In the data rows, 128 means zero.
Here is a table of points, one per row:
[124 164 142 133 117 170 184 104 188 147 107 187 160 139 138 131 117 112
 111 132 131 132 125 141  80 120 161 127  67 127  78 136 137 102 143 135
  81 122 151 172 182 147 129 135 131  98 144 166  82 114 114 111  85 148
 146  49  55 146 148 183 106 115 122 141]
[ 70 112  60 140 121 114 106  90 101 142 168 154 107 132 123 122 142  52
 101  49 106  97  87 153 123 105  79 117 164  81 133  63  93 122 210 180
 113  90 158  92 157 155 136 139 103 159 136 110 132 160 191  74  92 131
 132 115 158  65 139 131 119  60  87 123]
[ 88 131  98 130  90 111  81 117  75  89  92 140 131 137  51 133  91  87
  99 104 138 134  89 120 169 146 142 106 130 148 108  99  56  96 140 133
 168 108 118 135 144 177 155 148  94  79 115  88 143 110 112 102  89 139
  93 132 195 170 115 139 166 141 119 177]
[137 152 107 124 128 141 158 176 174  62 154 130 195  71  88 157 125 145
 136 125 173 138 202 165  37 123 127 154 177 150 177 136 151  77 150 161
 126 127  94 134 131 114 140  98 156 140 144 169  96 170 120 131 136  72
 146 209 142 103 142 105 137 153  98 145]
[154  99 117 127 132 116 156 126 100 133 132 143 107  96 151 108 103 135
 118  90 157 117 138  37 161 103 153  68  98 127 153 149 142 138 138  84
 161 139 117 140 137 119 148 152  93  88 117  81 154 160 123 201 114 136
 121 161 123 177 144  85 168 199 162 120]
[149  88 174 123 148 107 130 132 147 110 124  94 140 182  97 145 139 136
  71 135 139 149 121 174 110  95  75 150 143 162 107 172 148 167  92 106
  77 158 105  92 140 112 129 151 116 114 147 134  69 145  91 160 179  83
  79  65 117 130 197 173 120 103 112 118]
[136 121 130 145 108 151 105 201  97  38 141 115 131 140  89 106 122 162
 143 104 124 211 176 113 139 153 118 149 132 111 150 121  93 111  90 178
 178 190  80 106 134 115  70 165 119 130  79  86 150 215 162 159 152 163
 123 119 177 133 104  88 158 201 109 169]
[131 170 116 137 101 134  65 132 122 133  89 120 120 102 111 140 174 134
 177 137 123  65 151 100 158 146 183 141  81 123 122 123  93 110 198 157
 104 141 100 211 130 127 116 177 129 124  93 151 123 128 121 158  69 153
 149  58  70 105  93  32  92 131 122 120]
[121 186 128 107  43  54 119 130 100 155  70 130 136 129 102 106  81 142
 150 146 156 203 139 149 132 195 164  87 158 153 123 177 165 120 104 110
 119 128 206 113 118 118 104 103 144 153  99 134 120 106 124 172 122  91
 148 134 103  78 135 129 155 104 155 149]
[ 59 115  30 171 117  92 136 101 101 133 121 113 139 152 133 161  72  95
 181 160 111 155 136 163 118 162  90 141 131 112  97  89  33  99 113 155
 168 103 110  87 106 112 109 124 159 163 200 115 120 130 157  65  91 136
 185 168 143  74 114 168 134  98 175 169]
[150 149  81  96  61 104  90 113 147 118 131 121 107 163 168 101 230  94
  93 115 105 148  54 118 140  96 114 136 191 146 153 131 191 176 106 133
 156  85 139 119  94 106 174  89 173 182 133  68 114 134 105 114 142 175
 128 112 194 113 154 107 126 136 106  91]
[ 88 110 133  86 118 154 123 153  99 119 146  93 148 199 190  68 160 114
 136 178  88 118 122 102 161 155 148 201 119  97 141 198 132 184  94 122
 174 129  95  89 107  89 137  72 155 175  60 136 114  75 128 102 155 119
 114 203 169 169 160 183  66 132 109  74]
[158 146 120 147 210 121 164 147 114 110 141  73  98  63 120 125 130 127
 102 102 136 101 133 133 116 179 120  79 129 138 132  62  96 152 216 158
 133 153 141  94 111 146 144 133 141  96  87 138 133 153  93 171 182  99
 150  63 105 131 143  97 173 133 186 145]
[ 98 126 158 148 184 155 121 134 174 117 160 141 135 149  85 114 214 157
 106 188  83  59 110  91 102 117 130 154 139 132 115  95  51 125 182 184
 113 134 156 125  94  96 130 125 150 106  98 127 116  47 112  50 146  81
 172 107  96 116  58 180  61  77 120 149]
[136 118 152 104 180 149 150 134 133 143 121 150  85 140 136 140 149 149
 129 111 105  92  61 142 186 131  67  95 156 138 117 149 150 116  89  54
 115  78 135 192 170 129 122 133 116 100 109  98 137 120 182 135 159 155
  92 122 128 183  79 135 132 125  87 111]
[ 92  82 117 128 101 106 141 104  87 169 171 103 185 131 134 159 140 143
 186 218 122 118 126 126 138 103  97 153 114 160 119 100 121 110  84 133
 177 112 124  89  92 143 116  60 168  90 170 131 167 141 144  75 141 100
  82 237 185 126 100 129  86 142 204 141]
[138 142 135 131 109 105  89 120 190 191  71 138 160  52 144 171  75 117
 230 112 142 120 163 143 106 138 179  93  96 152 142 166 179  68 118 110
  75 123 149 162 135 129 123 106 124 138 188 166 156 115 152 128  94 116
 129 115  93  93 107 128 136  48 147 104]
[159 132 144  99 107 169 119 141 101 132 158 131 131 187 151 119  64  61
  95 171 138 188 108 164 138 176 131 118 107 155 108 176 201 138  86 119
  82 127 140 189 175 191 155 121 138 140  80 171 144 139 154 134 119 188
 144 108 169 114 145 135 113 147 135 119]
[177  74 152 166 159 180 138  72 130 187 110 111 136 131 134 176  86 171
 124 103 141 148 141 122 135 111 152 124 136 106  82  35 140 119  85  63
 122  64 119 129  87  91 153 134 125 102 178 152 138 119 137  91 111 128
  99 183 163 161 134 113 147 161  85 147]
[164 161 102 130 168 188 168 109 145 139 109 112 119 141 107 104 122 105
 116  55 102 146 170 136 120  89 155 120 116  91 143 135 134 138 150 148
  58 126 100 131 140 141 110 187 124  93 132 136 105 101  28 165 123 132
 171  82  43 113 158 164 123 163 133 114]
[105 202 151 113 152  96  86 144 123  88 117 110  80 125 191 139 130 169
 128 131  89 120  89 134 122 112 126 172  92  96 136  81 140 116 167 137
 178 147 158  97 115 151 106 159 124 189 123 117 146 121 159 160 144 190
 105 130 143 164 147  66 199 104  80 127]
[169 135 114 123 117  83 147 109 122 160 110 115 132 100 152  91 142 178
 151 108 167 116 161 116 150  61 136 132 129 154 184 211 152 150 121  83
 120 130 118 162 156  85 118 127  87 158 166 119 118 105  93 164 131 109
  70 138  71 131  86 173 102 138 119  66]
[151  87 192 155 170 160 150 105 177 179 221 203  96 109 194 117 170 129
  88 168 158  76 129  91 116  90 111 136 116  79 128 105 161 192 123 112
 109 161 130 118 113 113 142 116  83 132 147 156 141 130 131 104 135 107
 141 142  99 132 137 140  87 106 119  87]
[118  68 218 109 127 112 145 178 125  81 108 144  94 101  83 137  93 159
 101 130 139 122 141 140 116 165 115 117 151 134 121 163 113 145  72 116
 161 199 128  94 106 166 108 119 121 124 127 124 155 135 141 145 162 121
 153 122 131 144 133  88 166 155 184 165]
These points spread out most along one direction. Take the direction at right angles to it along which they spread out most. Then take the direction at right angles to both along which they spread out most. Go by this last direction. Where along it does each point below lie, from 0 to 99? The average is 50, and the first point in the table lies past the average. One standard deviation of the points above along it is 16.
[ 88 131  98 130  90 111  81 117  75  89  92 140 131 137  51 133  91  87
  99 104 138 134  89 120 169 146 142 106 130 148 108  99  56  96 140 133
 168 108 118 135 144 177 155 148  94  79 115  88 143 110 112 102  89 139
  93 132 195 170 115 139 166 141 119 177] 63
[151  87 192 155 170 160 150 105 177 179 221 203  96 109 194 117 170 129
  88 168 158  76 129  91 116  90 111 136 116  79 128 105 161 192 123 112
 109 161 130 118 113 113 142 116  83 132 147 156 141 130 131 104 135 107
 141 142  99 132 137 140  87 106 119  87] 40
[136 121 130 145 108 151 105 201  97  38 141 115 131 140  89 106 122 162
 143 104 124 211 176 113 139 153 118 149 132 111 150 121  93 111  90 178
 178 190  80 106 134 115  70 165 119 130  79  86 150 215 162 159 152 163
 123 119 177 133 104  88 158 201 109 169] 43
[154  99 117 127 132 116 156 126 100 133 132 143 107  96 151 108 103 135
 118  90 157 117 138  37 161 103 153  68  98 127 153 149 142 138 138  84
 161 139 117 140 137 119 148 152  93  88 117  81 154 160 123 201 114 136
 121 161 123 177 144  85 168 199 162 120] 33
[138 142 135 131 109 105  89 120 190 191  71 138 160  52 144 171  75 117
 230 112 142 120 163 143 106 138 179  93  96 152 142 166 179  68 118 110
  75 123 149 162 135 129 123 106 124 138 188 166 156 115 152 128  94 116
 129 115  93  93 107 128 136  48 147 104] 62
[105 202 151 113 152  96  86 144 123  88 117 110  80 125 191 139 130 169
 128 131  89 120  89 134 122 112 126 172  92  96 136  81 140 116 167 137
 178 147 158  97 115 151 106 159 124 189 123 117 146 121 159 160 144 190
 105 130 143 164 147  66 199 104  80 127] 50
[124 164 142 133 117 170 184 104 188 147 107 187 160 139 138 131 117 112
 111 132 131 132 125 141  80 120 161 127  67 127  78 136 137 102 143 135
  81 122 151 172 182 147 129 135 131  98 144 166  82 114 114 111  85 148
 146  49  55 146 148 183 106 115 122 141] 62
[ 59 115  30 171 117  92 136 101 101 133 121 113 139 152 133 161  72  95
 181 160 111 155 136 163 118 162  90 141 131 112  97  89  33  99 113 155
 168 103 110  87 106 112 109 124 159 163 200 115 120 130 157  65  91 136
 185 168 143  74 114 168 134  98 175 169] 81
[164 161 102 130 168 188 168 109 145 139 109 112 119 141 107 104 122 105
 116  55 102 146 170 136 120  89 155 120 116  91 143 135 134 138 150 148
  58 126 100 131 140 141 110 187 124  93 132 136 105 101  28 165 123 132
 171  82  43 113 158 164 123 163 133 114] 55
